128 stands for zero in the data rows.
What is the hidden score of each row? Scores go from 0 to 15, and 7 is about the middle.
[ 94 169 137 147 101 153 104 113] >> 2
[ 93 171 125 166  88 144  87 118] >> 0
[105 171  99 103 108 127 115 115] >> 8
[160 124 123 109 134 130 124 124] >> 8
[130  74 104 130 190  40 106 111] >> 15
[109 121 140 135  99 153 131 105] >> 4
[ 84 193  93 139  89 141 122 116] >> 9
[ 93 186 144 127 134 186 132 118] >> 10
[136 121  88  70  95  85 100 140] >> 0
[ 96 141 100 118 106 122 118 115] >> 7
[ 96 149 183 101 136 153 135 125] >> 4
[ 34 160  45  96  67  83  91 112] >> 4
[105 167 150 114 120 204 130 103] >> 7
[162  87 130 102 165  73 120 124] >> 9
[101 149 138 155 131 152 134 128] >> 9
[123 169 136 161 117 129 120 119] >> 7
[161  87 116 104 161  81 129 118] >> 12
[121 159 165 106 141 178 155 119] >> 10
[127 140 133 136 128 136 122 133] >> 6
[122 163 130 139 105 165 111 117] >> 4
[106 148 195  83 138 146 179 120] >> 9
[126 141 125 128 124 142 136 127] >> 9
[150 106 142 105 133 131 121 117] >> 5
[136  79 141 132 135 130 153 143] >> 8
[114 152 176 113 151 152 136 114] >> 8
[101 182 130 149  94 147 115 120] >> 3
[ 45 126  35  95  33  70  98 130] >> 0
[159 100 138 152 137 132 160 117] >> 12
[113 154 136 125 159 139 140 143] >> 13
[120 147 108 110 109 128  98  96] >> 5
[154  84 126 152 177  82 137 126] >> 15
[151  79 113 133 187  55  95 127] >> 11
[163 136 134 122 105 134 148  96] >> 8
[136 136 126 109 129 139 124 144] >> 6
[142 116 114 102 139 106 132 137] >> 9
[153 129 108 126 135 118 114 141] >> 8
[120 144 104 142  88 123 138 110] >> 8
[130 119 116 112 123 125 111 141] >> 4
[ 95 186 158 119 128 179 131 113] >> 7
[106 110 187 148 159 126 172 162] >> 10
[ 91 161 130 181  91 185 102 111] >> 2
[172  80 140 109 172 117 166 106] >> 15
[ 83 139 124 177  88 160 116 116] >> 3
[156 130 166 140 164 165 165 138] >> 14
[115 141 127 157 116 160 140 113] >> 10
[151  80 164  96 141 120 145 127] >> 5
[123 144 136 134 110 163 131 110] >> 6
[184 106 101 114 115 116 135 132] >> 8
[117 138 131 145 151 127 137 138] >> 12
[122 147 165 114 141 160 161 124] >> 11
[132 121 155 113 129 132 153 142] >> 7
[125 146 166 155 127 165 165 133] >> 9
[133 126 189 111 123 158 129 110] >> 0
[ 44 176 131 139 117 134  84 119] >> 2
[147 115  87  92 143 111 102 172] >> 7
[104 151  88 118  76 124  93 106] >> 1
[156 158  91  99 122 120 107 163] >> 6
[145 126 146 139 117 156 129 111] >> 5
[143  90 147 160 151 120 145 140] >> 10
[171 110 107 129 200  84 119 144] >> 15
[157  60 165 130 143 137 172 102] >> 11
[101  66 119 125 197   0  99 104] >> 13
[191 117  93 100 146 116 103 193] >> 5
[201 107  93 130 172 122 127 180] >> 14
[ 96 143  58 103  64  95 101 136] >> 2
[113 155 132 157  94 160 125 108] >> 5
[147  88 133 122 167  95 132 111] >> 12
[167  78 114 139 194  56  91 140] >> 11
[106 136 159 125 147 142 157 131] >> 11
[101 191 139 153 117 211 117 105] >> 8
[111 168 126 124 122 166 130 114] >> 10
[133 143 155 148 118 151 155 127] >> 8
[129 139 119 119 113 125 110 126] >> 4
[164  50 170 149 115 114 144 114] >> 1
[113 158 158 176 132 169 121 103] >> 8
[116 135 186  76 134 150 163 140] >> 5
[125 124 104 125 120 109 119 142] >> 7
[134 118 136 119 115 141 130 137] >> 4
[164 109 120 126 173 105 145 134] >> 15
[143 132 114 140 135 136 141 103] >> 14
[ 47 129  48  79  33  95  91 109] >> 0
[165 106  99 112 155 109 103 151] >> 8
[178 104 103 105 134 112 119 167] >> 6
[152  96 165 145 137 149 153 135] >> 7
[113 143 172 116 131 141 159 145] >> 7
[120 121 166 173 155 150 187 135] >> 15
[124 135 185 169 141 115 152 173] >> 5
[121 138  79 106  99 111 114 153] >> 5
[125 143  72  68  96 116 121 163] >> 5
[115 146 135 143 102 154  98 107] >> 1
[135 141 163 122 143 144 141 113] >> 9
[129 141 165 125 130 158 126 120] >> 4
[ 78 162 130 160  93 130 111 123] >> 2
[171 106 128 126 150 104 115 151] >> 6
[132 148 116 131 101 116 119 115] >> 5
[199 118  98  80 171 115 108 190] >> 9
[134 107 113 123 172  91 117 155] >> 12
[ 67 159  74 118  72 113 127 103] >> 8
[ 98 168 141 112 119 144 122 111] >> 6
[146 128 103 134 132 107 108 164] >> 6
[179 130 105 108 201 108 108 161] >> 15
[128 147 181 142 151 148 126 144] >> 5
[172  44 168  93 175  88 143  99] >> 9
[114 154 133 171 102 142 122  81] >> 7
[105 177 102 130 128 140 109 121] >> 10
[184  88 156 104 156 119 161 112] >> 12
[126 135 100 105  94 119 128 138] >> 5
[109 169 130 195 102 193 130 103] >> 9
[140 136 113 115 130 146 138 113] >> 12
[130 115 143 132 138 144 129 125] >> 7
[129 134 127 148 102 135 118  90] >> 5
[103 173  97 152 108 140 123 102] >> 11
[125 112 127 101 130 111 141 125] >> 9
[134 136 172 129 133 148 129 133] >> 3
[153 110 146 138 150 129 151 121] >> 12
[146  84 138 137 173 113 142 126] >> 14
[149  83 134 112 179  96 138 114] >> 14
[103 167 151 151 125 159 115 106] >> 6
[ 90 152 135 138  98 143  93 119] >> 0
[107 116 172 113 127 150 146 128] >> 4
[121 156 122 131 108 138 116 120] >> 5
[110 184 141 142 124 174 111  96] >> 7
[ 93 166 138 155 122 171 127 123] >> 8
[107 138  85  75 117 123 105 149] >> 5
[124 133 131 133 110 140 113 111] >> 4
[140  74 125 129 170 111 139 112] >> 15
[ 62 176 125 194  98 140  90 124] >> 2
[146 115 105 110 142 120 113 160] >> 7
[146  82 144  99 159 113 148 124] >> 11
[154  85 159 163 154 154 162 123] >> 12
[ 80 166  62 125  92 111 113 119] >> 10
[128 156 126 144 131 142 115 106] >> 9
[101 144 133 157 155 169 157 116] >> 15
[160  49 134  99 185  42 125 112] >> 11
[ 88 154 135 150 100 155 109  97] >> 3
[ 90 163  86 106  98 135 115 119] >> 7
[108 160 123 155  94 142 113 101] >> 4
[149 109  80 104  69  69 101 152] >> 0
[159  88 153 117 124 114 123 101] >> 3
[151  97 125 135 154 114 146 139] >> 13
[163 100 128 122 138 120 131 133] >> 8
[101 136 197 155 160  73 161 184] >> 7
[185 112  86  97 138 131 106 173] >> 6
[121 144 146 126 125 159 137 123] >> 7
[166 113  92 112 138 128 115 149] >> 9
[140  89 174 166 132 147 178 155] >> 8
[150  99 161 110 141 120 139 128] >> 5
[117 140  76 109  89 100  99 124] >> 4
[132  53 110  94 190   7 122  89] >> 15
[122 169 111 140 100 150 140 118] >> 10
[110 150 200 112 146 123 165 168] >> 5
[188  90 121 135 183  75 101 152] >> 9
[108 112 174 140 141 123 124 179] >> 0
[ 73 169 124 195 103 151  91 124] >> 3
[112 166 124 136 101 154 115  97] >> 6
[ 68 194  91 122  98 138 148 103] >> 14
[171  94 157 138 154 130 158 122] >> 11
[171 114  66  79 140 105  82 191] >> 4
[140  88 149 130 154 127 165 122] >> 13
[111 156 128 139 117 153 112 117] >> 6
[157  64 153 103 152 136 166  90] >> 13
[106 124 178 135 152 150 146 159] >> 6
[112 162 147 126 136 164 133 106] >> 10
[121 148 119 121 102 146  96  99] >> 2
[111 163 165 107 127 208 166 100] >> 11
[142 137 132 115 127 139 124 149] >> 5
[138 120  60  71  62 108 110 153] >> 0
[ 63 132  55 112  55  85  88 122] >> 0
[157 108 104 127 136 121 115 149] >> 7
[105 162 144 168 110 201 142  93] >> 10
[120 114 193 207 147 110 147 206] >> 2
[132 144 137 120 132 147 134 128] >> 8
[ 97 157 133 126 109 153 101 111] >> 2
[107 128 193 208 151 100 143 191] >> 4
[126 102 156 145 120 146 149 119] >> 6
[155  64 131 142 162  91 128 134] >> 10
[146  95 124 145 162 129 138 122] >> 14
[136 120 160 122 154 141 153 131] >> 11
[173 131  78  73 107 118 104 176] >> 2
[136 115  74  51  74  94 118 159] >> 0
[140 147 135 139 140 142 144 116] >> 12
[ 84 150 128 134  97 135  91  97] >> 0
[182  41 157 104 171  95 172 105] >> 14
[111 182 122 127  79 138  83 112] >> 0
[169  98 122 134 166  95 109 125] >> 10
[176  91 102 159 162 117 101 159] >> 9
[129 113 194 119 145 105 142 147] >> 2
[151  83 114 143 184  85 140 121] >> 15
[ 66 121  47  50  49  80  91 125] >> 0
[127 138 119 121 116 155 123 113] >> 7
[ 48 188 116 126 106 142 105 130] >> 5
[137 138 135 141  97 128 103 113] >> 0
[154  95 108 111 141 114 146 141] >> 12
[110 161 162 142 127 165 162 106] >> 11
[154  87 123 139 170 103 127 110] >> 14
[161 112 133 128 162 113 134 116] >> 13
[160 111 109 164 195  95 117 130] >> 15
[134  97 130 113 132 129 125 125] >> 6
[106 129 185 121 160 135 145 152] >> 7
[139 109 129 120 184 105 150 132] >> 15
[ 56 172 144 136 107 120 107 133] >> 1
[148  82 131 131 172 106 139 118] >> 14
[106 120  98 124  89 122 144 166] >> 5
[159 106 137 128 172 130 133  98] >> 14
[171  84 153 129 138 111 161 117] >> 9
[150  86 129 132 151  98 134 116] >> 11
[146  75 144 140 172 115 149 100] >> 15
[152  79 150 112 178 111 139 114] >> 12
[112 135 164 112 126 133 149 110] >> 7
[165 114  71  85 112  99 107 167] >> 4
[118  72 101 105 191  42 126  95] >> 15
[202  98  86  87 111  92 104 174] >> 1
[127  81 144 135 150 106 161 128] >> 12
[113 133 129 126 125 119 110 125] >> 5
[121 139 173 143 137 155 135 123] >> 6
[ 96 165 122 167 100 138 108 109] >> 5
[164 116  72  70 108  95  95 181] >> 1
[ 99 158 142 108 117 141 121 120] >> 4
[108 146 128 144  95 169 119 121] >> 3
[105 155 178 115 150 150 149 149] >> 8
[137 100 156 143 115 162 156 144] >> 5
[153  98 161 135 143 137 153 138] >> 8
[156  60 124 108 169  51 134  94] >> 13
[113 131  96 109  93 112 115 115] >> 4
[143 119 107 131 104 135 128 139] >> 5
[132 132 119 128 131 107 122 129] >> 8
[135 133 141 124 136 137 128 118] >> 8
[178 105 103 104 111 114 137 146] >> 6
[133 147 158 157 138 168 133 118] >> 8
[166  77 150 134 173  82 141  94] >> 13
[169 119  79 105  95  96  95 179] >> 0
[137 133  72  10  93  98 104 180] >> 0
[113 135 191 128 144 135 152 149] >> 5
[109 160 126 142  91 165 121 104] >> 4
[125 155 121 119 119 124 133 128] >> 8
[114 168 142 117 145 157 153 135] >> 13
[144  54 132 114 206  60 143  82] >> 15
[152  91 144 111 136 139 169 110] >> 12
[192 111  78 101 134 112 101 188] >> 5
[ 93 175 121 162 102 169 115 106] >> 7
[149 126 162 157 140 140 138 132] >> 7
[143 122  88  95 116 110 117 151] >> 6
[162 115 117 129 136  99 129 141] >> 9
[152 127  93  75 124 101 120 153] >> 7
[101 151 161 122 140 178 157 100] >> 12
[151  84 144 128 113 125 133 123] >> 3
[118 154 178 141 126 195 143 115] >> 6
[115 136 146 114 142 123 131 128] >> 8
[ 99 164 148 157 112 171 121 105] >> 5
[134 165 129 135  92 124 109 117] >> 1
[119 135 144 136 105 164 117 109] >> 2
[ 66 179 128 153 125 172 109 107] >> 9
[164 111 123 142 179  98 117 152] >> 12
[145 121 109 130 121 118 113 126] >> 6
[131 128 113 128 121 132 109 113] >> 6
[ 94 119 210 154 164  84 161 215] >> 3
[109 151 190 128 145 147 159 122] >> 8
[101 125 182 186 157  94 128 210] >> 2
[ 87 174  76 104  71 112 102 106] >> 4
[ 84 121  54  61  53  93 105 116] >> 0
[109 154 107 132 110 144 136 102] >> 11
[ 98 149 159 133 159 154 170 166] >> 14
[111 105  54  70  65  81  94 147] >> 0
[ 96 159 145 155 130 166 147  94] >> 13
[115 148 152 129 140 174 161 115] >> 13
[ 66 162 118 175  95 162  97 124] >> 2
[124 136 135 133 117 124 106 131] >> 2
[113 137 149 135 125 161 135 119] >> 7
[117 139 121 102 161 126 137 130] >> 14
[150 115  94  94 143 128 105 186] >> 6
[111 127 153 132 111 152 118 134] >> 0
[161 101 166 167 159 165 193 135] >> 15
[140  64 128 119 200  41 117 134] >> 13
[119 167 149 145 121 153 104 121] >> 3
[ 29 148  52  79  44  88 105 114] >> 1
[115 171 162 140 127 214 135  86] >> 9
[107 143 142 119 122 149 109 110] >> 4
[132 135 117 126 113 137 101 132] >> 3
[ 91 146 141 127 111 146 127  98] >> 6
[135 111 110 114 110 118 121 135] >> 4
[114 114 194 134 141  95 153 174] >> 2
[136 124 122 133 125 125 120 124] >> 7
[ 73 149 139 129  97 139 103 125] >> 0
[143  97 165 135 157 118 152 132] >> 10
[106 138  85 114  68 108 104 128] >> 0
[160  93 149 121 161 127 147 116] >> 12
[ 93 160 135 138 113 171 143 117] >> 9
[111 149  92 143  64 122  98 106] >> 0
[149  67 120 111 168  82 118 109] >> 11
[149 120 105 128 146 100 109 151] >> 8
[112 165 109 115  93 129 134 114] >> 7
[ 89 115  54  62  54  77  88 145] >> 0
[107 150 196 138 154 116 134 192] >> 2
[158  88 149 124 156 125 154 129] >> 11
[119 136 152 131 127 146 132 117] >> 6
[107 168 157 131 127 181 132  92] >> 8
[168  60 118 151 181  37 110 137] >> 11
[155  91 143 127 155 113 132 139] >> 8
[139 122 178 131 138 169 144 117] >> 6
[158  65 163 115 167 127 162  99] >> 13
[129  75 102 158 176  48 113 127] >> 14
[178  84  69  74  91  99 103 189] >> 0
[140 125 124 142 120 148 130 116] >> 8
[211 105  76  78 103 111  97 181] >> 0
[126 120 152 114 129 151 127 115] >> 5
[143 136 115 125  97 111  94 123] >> 0
[150 105 135 123 173 116 166 104] >> 15
[117 138 119 130 132 117 119 151] >> 7
How far apart are the two rows of each pair, measured in a hidden way? 0 means very close, and 16 very far.
[120 101 114 149 175 109 109 138]
[104 135 128 101  93 113 129 138] 13
[177 101 174 112 151 155 161 113]
[ 87 131 109 139 108 145 131 101] 9
[ 72 167 105 139 112  88  92 144]
[127 149  98 165 140 131 113 111] 6
[ 96 136  89 168 137  80  84 129]
[ 87 141  79 137 102 116  82 170] 6
[ 99 157 130 127 109 113 133 145]
[ 99 146 107 137 116 127 108 151] 1
[ 95 157 137 154 109 129 146 109]
[132 152 106 178 131 135 110  83] 2
[190  87 185 104 147 152 175 125]
[ 82 166 100 145 111 131 147 134] 13
[147  96 159  65 109 166 169 150]
[140 157 112 169 115 127 115 126] 8
[135  61 122 126 164 112  86 161]
[127 161 101 181 149 117  99  97] 13
[144 119 158 116  60 151 165 137]
[144 128  89 197 161 106  69  72] 12
[ 70 174 110 133 120 107  92 161]
[160  98 150 146 168 118 121 119] 14
[ 88 154  84 153  97  97  90 158]
[ 94 160  73 130  91 130 111 138] 1
[ 81 154  83 135  93 112  89 175]
[152 126  90 188 129 116 100 105] 8
[159 149 149 157 134 132 144  76]
[ 84 153  85 142  94 126 114 146] 8
[154  67 174  85 130 153 137 144]
[156 140 120 187 175 123 118   0] 11
[116 163  92 142  90 140 146 150]
[110 162  72 162 135 120 112 122] 6
[120 149  97 157 106 147 148 119]
[118 145 105 163 147 109 122  95] 5
[127 156 141 136 136 118 134  91]
[126 168 105 164 116 137 147 100] 3
[185  99 146 130 162 126 128 110]
[126 149  92 179 139 128  90 114] 9
[137 112 142 134 145 127 126 116]
[ 79 140 115  92  94 107 134 172] 9
[178  78 180 110 145 139 146 111]
[139 101 155  89 117 139 123 169] 7
[161  97 147 108 126 130 137 151]
[ 90 162  83 158 129  72 105 117] 9
[142  95 146 104 150 144 162 158]
[ 96 113 129  78  98 138 106 192] 11
[185  94 176  99 135 154 179 111]
[157 115 102 176 197 101 102 113] 7
[100 178 121 122  93 154 181 125]
[ 91 141  95 150 139  98  91 129] 6
[110 157 137 123 105 143 143 134]
[ 88 158 157 113  90 148 138 128] 3
[ 98 161  94 161 132 100  95 124]
[132  64 122 131 166 115  81 175] 14
[ 82 184 125 112  84 149 163 132]
[122 138  86 145 127 124 119 142] 8
[195  48 183  90 157 137 161 133]
[165 109 147 106 128 149 148 124] 10
[160  74 180  78 145 153 154 135]
[114 140 115 150 129 104 112 123] 10
[135 149 109 161 136 146 142  90]
[141  91 152 130 140 136 146 107] 8
[150 162 128 147 122 160 174  69]
[154  94 132 135 157 118 113 127] 9
[ 82 147  75 153 113 116 104 128]
[164  91 160  84 133 151 158 132] 9
[174  78 160 123 162 128 142 111]
[ 94 129 101 155 156  88  92 138] 8
[138 155 127 155 158 128 140 100]
[137 110 157  89 110 154 161 129] 9
[111 112  97 147 147 103  64 141]
[ 78 161 105 181 139  92 109 152] 7
[ 98 179 104 126  72 170 167 128]
[ 96 160  89 162 136 105  76 122] 7
[ 91 159  15 154  90 121  95 162]
[164 115 148 146 176 120 103 128] 15
[ 90 174 107 126  93 115 129 131]
[163  76 167 118 144 134 133 137] 16
[103 128 121  94  96 155 136 158]
[157  85 179  29  99 149 162 149] 6
[171  69 176 101 144 146 146 137]
[105 136 124 113 108 134 129 136] 11
[124 140 107 184 159 112 111  68]
[184  52 189 101 172 153 117 189] 11
[142 139  87 201 171 112 112  88]
[109 122 121 153 174 106 103 117] 2
[ 85 162  67 152  89  92 105 149]
[107 166 139 102  95  95 161 128] 3
[122 157 128 150 111 120 119 109]
[137 158 131 164 151 115 131  92] 7
[141 113 138  94  81 155 143 148]
[ 86 167 110 118  91 112 134 138] 7
[ 80 167  92 122  81 133 121 150]
[180  96 178 112 156 148 171 104] 16
[159 121 165 133 155 147 176 108]
[ 94 172 108 141  85 159 145 145] 15
[101 133 159 103  87 156 133 143]
[110 132  92 164 152  81  65 114] 7
[ 89 166  90 139  94 155 108 139]
[146 115 139 177 180 101  98  96] 15
[ 90 185 109 110  98 136 163  89]
[172  87 173 108 146 154 155 120] 15
[ 98 168 127 141 125 112 117 123]
[118 154 140  86  60 164 157 146] 9
[111 180 121 124  93 150 169  95]
[179 101 155 127 139 138 156 116] 13
[172 115 129 185 212  82  74  99]
[213  76 194  93 153 142 149 125] 8
[ 74 128 102 102  90 121 107 164]
[153 113 135 164 190 103  91  95] 16
[120 153 121 161 119 120 136 103]
[167 137 127 173 182 115 114  80] 9
[122 154 117 131 100 154 155 103]
[ 70 165 104 125 109 116 114 139] 2
[122  91 132  85 125 144 167 176]
[157 127 174 127 149 150 182  76] 6
[184  95 169 113 145 128 156  96]
[131 120 136 124 120 135 137  81] 6
[126 122 147 119 132 137 149 109]
[103 144 116 156 152  85  94 121] 3
[151  90 176  83  93 148 166 126]
[136 121 142 105 115 141 160 114] 5
[173 113 145 158 176 124 115 102]
[119 131  91 166 151 106  92 125] 6
[ 71 160  79 133 105  98 114 147]
[117 137 111 148 148 113 101 125] 7
[129 147  97 170 129 130  99 112]
[ 67 165  91 133 118 104  92 155] 4
[ 86 153  66 155 159  93  89 133]
[106 156 110 144 127 106 112 126] 4
[ 84 157 101 142 110 105 133 141]
[178  70 191  43 119 144 170 163] 12
[154 127 149 107 115 140 155 115]
[ 75 185  80 123  72 153 141 134] 11
[117 156  95 174 117  81 124 126]
[ 69 160  99 146 109  78  86 130] 3
[105 149 112 167 158 115  91 104]
[108 127 132  92  92 150 151 169] 8
[ 95 139 118 100  84 159 146 159]
[171  96 176 114 163 129 132 120] 14
[156 110 159 121 136 143 158 118]
[124  86 162  64  90 184 165 154] 8
[ 95 171 130 110  91 129 153 118]
[121 111 110 140 161 118  91 153] 12
[102 158  83 145 107 126 124 125]
[120 112 159  54  91 171 160 174] 6
[ 92 156  98 130  71 128 127 145]
[ 76 152 101 144 129  89  95 146] 8
[ 84 157 114 133 106 121 111 153]
[124  98 127 123 160 102  70 156] 11
[ 85 134  89 137 115  88  98 150]
[ 93 146 102 149 145 104  99 133] 5
[160 135 136 185 165 138 127  83]
[159 122 145 155 175 103 115 104] 2
[124  98 156  53 123 135 127 174]
[ 85 157  68 130 107  94  65 155] 9
[100 138  99 144 126 102 101 123]
[118  99 132  95 129 123 117 174] 5
[114 135 147  87  92 158 142 162]
[145  93 139 141 181 120 119 112] 15
[135 124 100 167 139 101  97 132]
[141 178 101 147  98 105 133 127] 9
[108 144 109 143  88 147 125 133]
[ 77 184 111 117  95 125 133 152] 6
[156  69 188  45 119 156 198 157]
[138 146 108 163 132 131 131 105] 10
[158 113 112 140 151 121 119 120]
[ 73 157  91 147 122  93  72 142] 9
[143  80 178  47 106 154 161 169]
[191  86 187 104 143 160 178 130] 7
[178  66 199  72 143 161 173 118]
[100 156  96 122  76 152 143 157] 16
[ 92 130 112 123 133 100 109 131]
[119 139 147  75  60 156 165 143] 9
[ 79 158 127 117  97 123 130 116]
[115 137 154 111 124 143 174 127] 7
[103 148 105 126 112 106 126 129]
[ 89 162 113 115 109 130 139 130] 2
[128 152 103 160 104 143 128 104]
[123 154 131 105  96 148 180 121] 1
[107 161  85 161 106 144 153 118]
[197  66 193  91 136 140 169 158] 14
[171  81 174 118 154 159 133 106]
[178  86 149 118 152 133 136 128] 1
[129 154 116 165 132 129 159  84]
[143 148 115 180 148 133 120 104] 1
[ 77 168 109 123  73 114 118 135]
[152 103 165  93 123 153 162 136] 13
[ 86 164 106 128  84 135 126 145]
[147 139 141 138 145 130 132 109] 11
[119 164 131 137  93 147 148 108]
[151  95 149 158 170 104 107 102] 14
[ 94 169  84 136  93 132 125 132]
[110 140  92 192 133 128  82 115] 6
[176  89 151 107 135 150 149 120]
[149 101 137 100 113 105 141 149] 4
[167  91 165  94 143 147 171 116]
[106 185  99 117  65 148 160 121] 16
[154  75 160 100 143 130 139 148]
[107 156 115 169 178 105  91 114] 11
[178 110 166 139 148  97 136 101]
[ 48 174  89 146 113  90  80 146] 12
[147 112 133 156 167  95 108  85]
[141 140 150 136 150 108 127  98] 4
[133 132 159  88  76 161 161 117]
[167 105 142 121 159 123 122 134] 12
[193  98 166 123 151 156 173  92]
[ 83 172  87 139  76 147 135 146] 16
[110 115 140  70  88 151 149 163]
[147 115 166 120 139 135 128 146] 7
[ 95 125 124 111  96 134 132 160]
[163 121 118 169 169 133 121  81] 11
[138 125 112 175 190 116  76 109]
[140 130 100 181 151 119 107 109] 5
[ 88 155 130  82  43 148 165 167]
[136 113 121 113 118 139 139 143] 12
[120 165 102 141  89 152 155 109]
[ 72 165 104 133 112  59  84 138] 1
[ 64 145 115 105 106 118 107  74]
[167  66 197  60 125 147 167 150] 11
[146 158 122 151 119 163 152  92]
[101 141  85 152 129 105  95 127] 2
[115 107 157  53  77 165 167 164]
[ 96 173  92 142 101 133 124 126] 9
[184  64 200  92 147 154 174 124]
[171  73 155 114 162 123 127 137] 1
[120 156  91 161 102 133 114 124]
[ 89 159  69 155  92 122  86 157] 3
[191  51 196  84 149 140 155 118]
[152 135  95 193 189 101  84  97] 12
[153  60 170  53  96 160 151 171]
[176  62 185 106 157 130 137 132] 9
[ 82 156 133 120  93 116 115 145]
[169 112 147 134 174 121 145 155] 15
[151 121 149  79  96 144 174 140]
[101 128 135  71  64 174 156 172] 6
[125 152 114 167 129 135 140 112]
[116 144 113 157 133 110 103 136] 1
[117 158 112 132 116 128 145 134]
[134  98 124 152 169 105  97 134] 10
[105 150  85 192 143 113  92 120]
[180  81 185  92 151 144 166 117] 10
[141 124  94 170 151 144 115 102]
[128 118 151  75 102 153 150 147] 6
[ 88 156 151  87  75 147 151 134]
[106 156 123 132 123 127 141 130] 7
[134 106 138  83 104 147 145 133]
[135 103 148  74 103 158 163 140] 1
[181  99 173 107 129 129 168  99]
[171 108 170 107 170 174 170  81] 7
[111 173  51 150 112 111 110 153]
[152 139 156 128 154 124 174  91] 11
[186  58 186  79 145 155 171 146]
[172 113 165 147 168 129 130  91] 7
[132 136  85 160 130 128 103 129]
[133 140 138  95 111 166 156 143] 1
[158 106 139 133 145 148 136 128]
[156  93 155 119 141 157 154 124] 2
[120 158 120 161 151  81  79 135]
[ 81 175  81 161 122  85  81 129] 5
[166  99 151 125 155 158 121 138]
[121 135 134  94  87 148 152 148] 11
[144 113 152 141 164 130 139  90]
[108 120 123 109 103 131 131 159] 10
[103 120 100 163 151  73  81 141]
[165 121 112 171 181 129 137  79] 7
[128 166 121 139 121 121 153 106]
[102 148 108 135 131 106 117 146] 2
[117 100 141  57  95 154 153 150]
[168  83 168 114 150 135 111 134] 7
[176  70 179  83 152 142 173 125]
[ 98 154  89 171 128 102  82 108] 14
[148 118 162 133 125 145 163 107]
[114 169 108 141 104 143 137  96] 8
[109 143  83 150 109 134 114 150]
[114 168 146 107 101 157 150 110] 3
[128 151 110 171 126 138 127 121]
[149 106 140 148 159 125 122 125] 8
[182  93 190 110 139 154 166 123]
[186  51 189  74 154 142 178 130] 6
[213 160 144 147 145 143 155  91]
[113 106 141  58  80 153 139 184] 13
[140 136  99 168 149 131  94 128]
[135 115 121 138 139 119 129 113] 3
[142 128 120 164 177  92  92 112]
[129  91 140  56  98 179 146 162] 11
[ 74 138  92 148 136  89  59 148]
[ 82 157  87 125 110  91 124 148] 3
[176  63 176  79 157 125 141 153]
[121 126  83 159 133 104  88 137] 10
[ 95 161 100 150 107 140 137  97]
[ 77 166 100 114 108 150 149 148] 1
[170  76 168 102 140 145 148 146]
[ 77 146  81 148 101  93  75 121] 13
[121 159 123 110  94 151 182 137]
[ 84 143  86 135 128 120 115 144] 3
[ 98 184 136  96  79  97 170 125]
[ 71 161 141  90  68 148 182 139] 3
[ 67 169  94 144 127  84  88 151]
[111 145 108 165 148  71  73 102] 5
[181  68 195  76 146 147 183 134]
[110 112 112 139 148 110  97 133] 7
[ 92 180  93 128 115  98  79 150]
[120 136  95 167 149  97 104 127] 9
[154 135 134 168 165 110 123  94]
[187  54 173 112 182 117 122 141] 11
[ 78 156  90 145 118  84  88 150]
[162  92 150 129 158 104 110 120] 12
[ 83 147 108 171 146  87  74 124]
[107 143 113 167 137  86 111 115] 1
[164  93 174 101 123 154 152 135]
[154 127 152 132 158 152 144  98] 7
[158 108 170  78 138 169 164 150]
[141 146 140 144 168 124 133 101] 6
[ 88 109 136  70 109 170 138 187]
[139 132 107 187 184  72  90  98] 10
[ 97 153  92 157 122 110 100 145]
[ 80 163  95 141 113  97 104 118] 2
[106 104 147  56  92 156 141 175]
[173 103 147 135 152 146 137 116] 9
[152  92 178  77 122 151 162 142]
[161 123 142 151 149 124 141  92] 5
[ 92 170  97 136 107  95 102 107]
[139 122 115  91 106 158 163 143] 7
[145 139 137 156 150  98 107 101]
[103 129 137  88  90 157 152 151] 8
[128 178 144 105  96 129 176 105]
[118 144  91 164 143 117  99 135] 6
[188  46 191 101 178 139 138 133]
[156 114 141 160 177 113 122 103] 9
[155  88 173  85 141 148 162 159]
[163 133 110 163 182 112 115  78] 7
[173  54 182  96 158 160 133 136]
[161  72 180  86 140 140 144 152] 4
[100 177  96 133  89 128 147 138]
[192  67 200  73 120 140 186 137] 16
